In the rows, 128 means zero.
One turn moves each row of this set onto another row. After a few examples, where does it send each row asked below?
J399: [131 156 124 159 152 115 138  82 132 114 135 115 111]
J677: [109 124 106 127 143 119 152 127 130 137 102 128  77]
J6: [127 173 137 149 117 125 112 124 133  96  90 139 156]
J85: [148 155 123 116 112 113 127 137 175 111  91 124 130]
J42: [132 159 156 130 159 100 139  89 116 111 124 115 131]
J127: [145 100  93 138 133 141 121 129 104 102 106 136 140]
J200: [100 132 110 132 127 121 132 126 140 135  83 134  81]
J287: [140 171 134 138 142 130 148 129 112 113 145 135 144]
J467: [124 145 131 128 108 112  98 113 148 110  83 148 153]
J906: [117 159 119 132 117 127  86 120 135 108  89 159 113]
J417: [147 168 135 121 121 121 137 151 143  99  99 134 158]
J787: [147 113 133 115 155 108 136 120 102  90  88 119 154]
J526: [108 112 102 132 141 114 146 126 132 122  74 125  86]
J998: [106 111 100 130 135 126 138 132 124 130  84 134  86]
J107: [108 130 110 122 132 114 145 134 147 132  82 127  81]
J820: [153 168 131 139 162 113 141 100 116 121 143 134 122]
J44: [161 116 105 136 154 118 127 121 100  89  86 139 151]
J359: [102 127 109 139 145 115 146 114 131 131  93 125  76]
J964: [112 121  92 129 130 131 138 132 119 119  78 135  83]
J758: [152 172 133 119 118 113 108 132 154 113  86 146 141]
J402: [141 118 105 135 166  98 138 110 123  74  75 126 120]
J853: [134 176 140 157 152 111 148 103 124  96 121 120 143]
J154: [125 160 155 120 119 113  98 113 134 109  83 134 146]
J686: [145 155 117 107 156 116 149 133 127 120 146 141  99]
J613: [136 156 150 115 150 118 134 111 104 127 145 128 131]
J783: [151 169 131 143 163 109 141  95 118 118 139 131 122]
J848: [159 116 104 137 152 122 122 122  96  92  89 142 150]
J478: [135 102 108 136 144 123 124 109  94 105 116 145 154]
J929: [147 153 121 100 135  99 134 144 164  97  83 135 116]
J172: [115 121  94 129 137 120 148 128 129 111  69 126  84]
J440: [147 149 119 131 148 123 152 114 130 127 156 121 112]
J878: [114 134  98 127 143 125 156 125 122 128 103 129  73]
J136: [127 159 122 138 102 130  96 119 156 117  93 139 129]
J658: [128 162 141 140 148  96 138  82 141 118 134 127 131]
J79: [119 165 125 154 160 104 124  82 127 102 115 134  97]
J922: [134 113 130 125 143 127 112 116  84 100  98 135 153]
J20: [114 145 105 120 128 119 148 134 146 126  83 128  77]
J533: [148 173 133 125 117 114 104 127 151 112  84 147 140]
J379: [108 136 101 140 146 119 152 111 125 121  93 124  73]
J843: [104 147 105 132 125 125 134 123 138 127  82 134  75]
J818: [141 155 152  95 121 111 118 138 140 114  95 132 148]
J515: [142 140 129 104 113 106 122 137 158 111  91 142 155]
J837: [146 102 112 130 157 102 146 107 113  92 102 127 154]
J606: [136 136 117 150 138 139 127 129  91  91 108 141 161]
J174: [149 136 120 141 151 115 152 131 112  78  93 122 163]
J977: [149 103  99 144 147 116 137 114 123  83  82 115 140]
J547: [137 114  96 122 144 138 116 136  93 103 112 157 119]
J120: [135 157 135 121 140 112 141 107 131 133 155 139 131]

J399 moves to J136
J417 moves to J174
J79 moves to J906
And these:
J658 moves to J467
J200 moves to J998
J613 moves to J818
J172 moves to J379
J848 moves to J820

